Some points, one per row:
-0.89  0.86 -0.61  1.12  0.66 -1.72  2.57  1.62  0.29 -1.11 -0.97  2.93  0.16 -1.20  0.18  1.96 -3.36 -2.96
-0.16  0.80  0.02  0.00  0.30 -1.12  1.26  0.58  0.22 -1.08 -0.47  1.16  0.00 -0.38  1.02  0.49 -1.72 -1.27
-0.18  0.24  0.20 -1.38  0.38  0.74 -2.05 -0.26  0.17  1.58  0.98 -2.08  1.02  0.46  0.30 -1.50  1.41  0.82
 0.85 -0.88  0.04  1.14 -1.03 -1.95  4.54  1.89 -0.16 -2.73 -0.38  2.84  0.54 -0.44 -0.23  1.53 -3.81 -1.91
-0.17 -0.62 -0.89  1.34  1.49 -2.74  2.37  1.92  0.23 -1.60 -1.01  1.99 -0.51 -1.76 -0.14  1.79 -4.04 -3.71
-0.44 -0.14 -0.51  1.26 -0.51 -0.20  0.89  0.22  1.06 -0.51  0.26  0.89  0.20 -0.02 -0.81  1.10 -0.43  1.05
 0.15  0.65  1.58 -1.35 -0.17  0.32 -3.08 -2.01  0.66  1.50  0.17 -2.72  0.14  0.85  0.82 -2.23  2.76  2.32
-0.59 -0.30 -1.26  0.85  0.30 -0.45  2.62  0.96 -0.07  0.60  1.17  3.07  0.62 -0.29 -2.87  1.75 -1.74 -1.16
-0.23 -0.25  0.29  0.67 -0.81 -0.21 -0.18 -0.21  1.12  0.16  0.41  0.34  0.40  0.25 -0.68  0.80  0.28  1.49
 0.86 -0.41 -0.61 -0.74  0.55  1.42 -1.20 -1.35 -1.22  0.61  0.00 -1.00 -0.72 -0.56  0.07 -0.93  0.70  0.00
 0.17  0.20  0.33  0.99 -0.22 -1.39  1.02  0.63 -0.07 -0.68 -0.36  1.70  0.99  1.23 -1.31  1.13 -0.43 -0.20
-0.17  0.12  0.05 -0.60 -0.40  1.18 -2.21 -1.39  0.56  1.67  0.96 -1.53  0.64  0.41 -0.14 -0.72  2.71  2.17
 0.38 -0.85 -1.01  1.60  0.33 -0.63  2.70  0.73 -0.23 -1.79 -0.41  0.92 -1.19 -1.99  0.05  1.29 -2.10 -1.58
 0.68 -0.31 -0.79  0.24  0.69  0.22  0.44 -0.90 -0.81  0.14 -0.08 -0.27 -0.70 -1.05 -0.08  0.12 -0.55 -0.85
-1.21 -0.41 -1.15  1.35  0.58 -1.08  2.92  2.93  0.85 -1.38 -0.27  2.67  0.22 -1.39 -1.04  1.84 -3.11 -1.91
-0.48  0.54 -0.06 -0.37  0.73  0.92 -1.92 -0.63  0.34  1.29  0.40 -2.42 -0.27  0.59  0.23 -0.69  2.39  1.53
-0.78  0.90  0.42 -1.91  0.44  0.78 -3.53 -1.02 -0.15  2.27  0.75 -2.97 -0.64  1.05  0.57 -1.68  2.64  2.26
 1.02  0.02  0.37 -0.91 -0.37  1.40 -2.92 -1.88 -0.29  1.30 -0.02 -2.16 -0.26  0.88 -0.70 -1.91  3.12  3.08
-0.18 -0.09 -0.57  0.77  0.13 -0.29  1.73  1.18 -0.20 -1.12 -0.33  2.05  0.31 -0.85 -0.07  1.27 -2.06 -1.77
-0.15  0.05 -0.51 -0.12 -0.89 -0.05  1.31  0.74 -0.83  0.04  0.61  1.30  0.18  0.28 -0.94  0.75 -1.07 -0.68
-0.89  0.95  0.30 -0.36 -0.45 -0.48 -0.18  0.85 -0.66  0.48  0.53  0.59  0.59  1.68  0.00  0.74  0.41 -0.23
 0.80  0.50  1.41 -0.81 -0.98 -1.08 -0.94 -1.85  0.07  0.47 -0.26  0.14  0.19  1.04 -0.30 -1.25  0.72  1.25
 0.13 -0.32 -0.03 -1.25 -0.41  2.51 -3.39 -1.40  0.30  2.11  1.29 -2.79  0.22  0.86  0.05 -1.47  3.64  3.00
 0.51 -0.02  0.53 -1.70 -0.81  1.54 -3.46 -1.54 -0.01  1.78  0.69 -1.84  1.39  1.18  1.25 -1.84  2.28  1.22
Here are 12 more points, each followed by its number:
-0.06 -0.74 -0.61  1.58  0.61 -1.24  3.41  1.86 -0.53 -1.94 -0.88  2.06 -1.43 -1.22 -0.73  2.09 -2.94 -2.48 0
 0.36 -0.62 -0.61 -0.28  0.19  0.80 -0.28 -0.70  0.16 -0.57  0.07 -1.09 -0.95 -0.78  0.26 -0.40  0.54  0.58 1
 0.69  0.08  1.09 -1.59 -0.28  0.97 -2.94 -2.25  0.08  1.32  0.36 -2.16 -0.42  0.64 -0.52 -2.73  2.44  2.75 2
 0.39 -0.95 -1.11  2.20 -0.16 -2.12  3.98  1.37  0.31 -1.87  0.15  2.71  0.47 -1.17 -2.12  1.36 -2.79 -2.16 3
 0.97 -0.65 -0.12  0.47 -0.53  0.04  1.68  0.36 -0.53 -0.51  0.11  0.61 -0.28 -0.61  0.12  0.13 -0.92 -0.58 4
-0.52  0.09  0.03  1.58  0.95 -1.73  1.83  1.02  0.91 -0.66 -0.17  1.63  1.33 -0.06  0.38  2.34 -1.78 -2.37 5
 0.27 -0.11  0.34 -1.14 -0.54  0.73 -2.87 -1.40  0.16  1.52  1.16 -2.40  0.38  0.80 -0.57 -2.04  2.83  2.31 6
 0.49 -0.28 -0.23 -0.41  0.39 -0.17  0.35  0.08 -0.28 -0.58 -0.23  0.33  0.23 -0.43  0.09 -0.91 -0.79 -1.42 7
 0.90 -1.05  0.08 -1.26 -0.58  0.37 -1.38 -1.07  0.01  0.82  0.47 -0.05 -0.16  0.42 -0.23 -1.51  0.78  1.45 8
 0.21 -0.40 -0.96  1.53 -0.38 -0.64  4.69  0.57 -1.30 -1.86 -0.45  2.73 -0.67 -1.28 -1.51  1.86 -2.74 -1.59 9
-0.78  0.55 -0.63  1.12  1.11 -0.60  2.59  1.34  0.60 -0.84 -0.56  1.77  0.58 -1.36  0.37  1.25 -2.21 -1.63 10
 0.52 -1.67 -1.43  3.03  0.70 -1.77  3.24  0.76  0.44 -1.49 -0.27  2.86  0.08 -1.66 -1.69  2.75 -2.85 -3.02 11
Which of these numbered points is nearest to each point below, ignoring the direction in which the first points spread most? Its number follows each.
 0.96 -0.69 -0.11  0.02 -0.47  0.58  0.75 -0.11 -0.72 -0.09  0.23 -0.40 -0.33 -0.33  0.42 -0.55 -0.25 -0.16 > 4
-0.30  0.53  1.37 -0.85  0.42  0.10 -2.33 -1.52  0.04  1.30  0.35 -2.48  0.59  0.67  0.87 -1.12  2.20  0.42 > 5
 0.66 -0.61 -0.05  0.06 -0.66  0.58  0.94 -0.25 -0.02 -0.26  0.84  0.09 -0.04  0.37  0.14  0.18  0.77  1.03 > 4
 0.52 -0.04 -0.25 -0.28  0.25 -0.67  1.10  0.34 -0.27 -0.74 -0.12  0.88  0.79 -0.35  0.06 -0.50 -1.30 -1.69 > 7
-0.12 -0.86 -0.29  0.68 -0.13 -0.58  0.22  0.92  0.30  0.02  0.40  1.73  1.00 -0.01 -0.71  1.29 -0.93 -1.29 > 6
 1.43 -0.98 -0.13  0.82 -0.82 -1.11  1.93 -0.22  0.02 -0.69 -0.01  1.31  0.35 -0.30 -1.58  0.19 -1.35 -0.18 > 3
-0.29  0.51  0.51 -2.85 -1.49  1.32 -3.63 -1.69 -0.97  2.52  0.41 -1.51  0.39  1.88  1.03 -2.26  2.21  3.05 > 8
-0.67  0.37  0.93 -1.57 -0.16  0.59 -4.60 -0.57  0.68  2.52  0.26 -2.77  0.64  1.64  1.48 -1.56  2.36  1.88 > 5
 0.56 -0.71  0.42  1.27 -0.36 -0.46  1.11  0.26 -0.92 -1.41 -0.14  0.77  0.09 -0.20  0.65  1.12 -1.47 -1.32 > 4
 0.30 -0.23 -0.35 -0.13 -0.89  1.48 -0.27 -0.50 -0.32  0.02  0.60 -0.64 -0.16  0.80  0.31 -0.09  1.25  1.86 > 4
-0.65 -0.53 -0.60  0.62  0.49 -1.43  1.84  0.91  0.01 -0.51 -0.14  1.82 -0.43 -1.19 -1.94  1.00 -1.98 -1.91 > 6
-0.09  0.13  0.31 -0.51  0.38  0.35 -0.90 -0.34 -0.15  0.59  0.19 -1.18 -0.87  0.09  0.26 -0.22  0.93  0.81 > 0
 0.29 -0.12  0.04 -0.23  0.02  1.35 -0.72 -1.01 -0.05  0.20 -0.02 -1.78 -0.96 -0.33  0.54 -0.19  1.38  1.48 > 1
 0.28  0.22  0.42 -1.27 -0.92  1.87 -1.59 -1.76 -1.55  1.24  0.27 -1.78 -0.59  0.59 -0.45 -1.54  2.29  2.48 > 9
 0.56 -0.56 -1.23  0.65  0.77 -0.13  1.90 -0.20 -1.02 -0.69 -0.09  1.16 -0.56 -1.49 -0.61  0.74 -1.64 -1.93 > 1
-0.23  0.20 -0.03 -0.52  0.33  0.11 -1.59 -0.56  0.55  0.82  0.62 -1.06  0.78  0.75  0.43 -0.04  1.12  0.58 > 5
Now 12 new points, numbered from 0 again:
-0.36  0.51  0.71 -2.06  0.66  1.96 -4.56 -1.14 -0.92  1.71 -0.47 -2.80 -0.48  0.74  1.75 -2.40  2.33  1.12 0
-0.67 -0.65 -1.08  0.86  0.18 -0.16  2.37  1.54 -0.41 -1.65 -0.44  1.59 -1.62 -1.61 -0.23  1.74 -2.95 -1.49 1
-0.27  0.27 -0.47  0.82  0.32 -1.42  2.84  0.53 -1.15 -1.60 -1.03  1.49 -1.31 -0.78 -0.53  1.56 -2.35 -1.65 2
-0.44  0.12  0.22  1.11  0.70 -0.18 -0.35  0.42  1.12 -0.19 -0.64 -0.02 -0.03 -0.48  0.68  0.64  0.20 -0.51 3
 0.25 -0.76 -0.62  1.58 -0.69 -2.11  4.26  1.30 -0.84 -2.00 -0.01  2.40  0.04 -0.44 -0.81  2.80 -3.22 -2.09 4
-0.13 -0.05 -0.43  0.26  0.03 -0.55  0.29 -0.21  0.31 -0.21  0.21  0.23  0.84  0.40 -0.06  0.49 -0.15 -0.46 5
-0.28  1.11  0.51 -1.31 -0.02  0.16 -1.80 -0.53  0.24  0.29 -0.15 -1.19  0.41  0.67  1.71 -1.23  0.49  0.48 6
 0.34 -0.24 -0.31  1.21  0.16 -1.80  3.27  1.13 -0.23 -1.75 -0.53  2.31 -0.02 -0.89 -0.25  1.46 -3.05 -2.79 7
 0.35  1.08  1.63 -1.82  0.03 -0.13 -3.20 -1.43  0.16  1.39  0.18 -2.30  0.24  1.58  1.23 -2.29  2.47  1.11 8
-0.98  1.43  1.29 -0.96  0.04  1.60 -2.67 -0.57 -0.06  0.56 -0.66 -1.88 -0.12  1.44  1.57 -0.29  2.63  1.49 9
-0.99  0.61  0.42 -0.17  0.27  0.72 -1.07  0.36  0.54  0.67  0.02 -0.25  0.21  0.42 -0.03  0.14  0.94  0.33 10
-0.54  0.58  0.44 -0.39  0.14 -0.20 -0.24 -0.52  0.10 -0.16 -0.37  0.79  0.58  0.49  0.50  0.60  0.03 -0.28 11
The same question for these:
-0.81  0.46  0.49  0.04  0.25  0.58 -1.24  0.27  0.61  0.76  0.00 -0.25  0.24  0.42 -0.18  0.33  0.83  0.35 > 10
-0.19  1.14  0.25 -0.99  0.08 -0.17 -0.81 -0.24  0.49 -0.01  0.15 -0.86  0.30  0.66  1.47 -1.09  0.16  0.29 > 6
-0.53  0.20  0.05 -1.05  0.59  0.80 -1.98 -0.32 -0.98  0.38 -0.65 -0.90 -0.32 -0.11  0.77 -1.00  0.10 -0.65 > 0
-0.12  1.46  1.56 -1.75 -0.38  0.30 -3.53 -1.08  0.31  1.57  0.05 -2.60  0.28  1.53  1.31 -2.32  2.76  1.42 > 8
 0.33 -0.45 -0.53  0.81 -1.03 -0.97  2.18  0.54 -0.56 -1.15  0.43  1.16  0.25  0.22 -0.60  1.62 -1.32 -0.57 > 4
-0.55 -0.51 -0.18 -0.99 -0.03  1.49 -1.43  0.01 -0.37  0.13 -0.12 -1.21 -1.40 -0.76  0.15 -0.40  0.05  0.54 > 1
-0.59  1.49  0.35 -1.07  0.09 -0.06 -0.81  0.47 -0.28  0.20 -0.46 -0.63  0.37  1.12  1.25 -0.86  0.06  0.38 > 6
-0.16  0.25  0.11  0.16  0.72 -1.08  1.05  1.21  0.32 -1.23 -1.00  0.74 -0.50 -0.18  1.45  0.34 -1.93 -1.17 > 6
 0.43 -0.39 -0.74 -0.82  0.55  1.96 -2.38 -0.33  0.30  1.17  0.20 -1.92  0.22 -0.15  0.24 -1.74  1.85  1.45 > 1
-0.49  0.41  0.47  0.74  0.41 -1.00  1.65  0.07 -0.89 -1.38 -1.31  1.18 -0.90 -0.46 -0.86  1.79 -1.13 -1.02 > 2
-0.39  0.25  0.88 -0.15  0.51  1.38 -3.09 -0.85  1.19  1.06 -0.25 -2.00  0.06  0.40  1.24 -0.86  2.58  1.06 > 3
-0.05  0.35  0.07 -0.35  0.08 -0.12 -1.17 -0.51  0.14  0.32 -0.57  0.06 -0.37  0.95 -0.15 -0.27  0.99  1.03 > 11
 0.27  0.96  1.47 -1.14  0.24 -0.46 -1.71 -1.23 -0.77 -0.32 -1.80 -1.41 -1.05  0.04  1.86 -1.30  0.58 -0.39 > 8
-1.54  1.05 -0.23  0.82  0.46 -1.23  2.09  2.48 -0.01 -1.11 -0.56  1.74 -0.25 -0.32 -0.15  1.64 -2.68 -2.29 > 10
 0.77 -0.60  0.68 -1.61 -0.82  0.60 -2.59 -1.53 -1.06  1.03  0.32 -1.85 -0.14  1.11  0.32 -2.02  1.59  1.13 > 7
-0.43 -0.17 -0.54  2.63  0.83 -1.41  2.73  1.72  0.92 -1.49 -0.89  2.24 -0.31 -1.32 -0.43  2.29 -2.29 -2.31 > 3
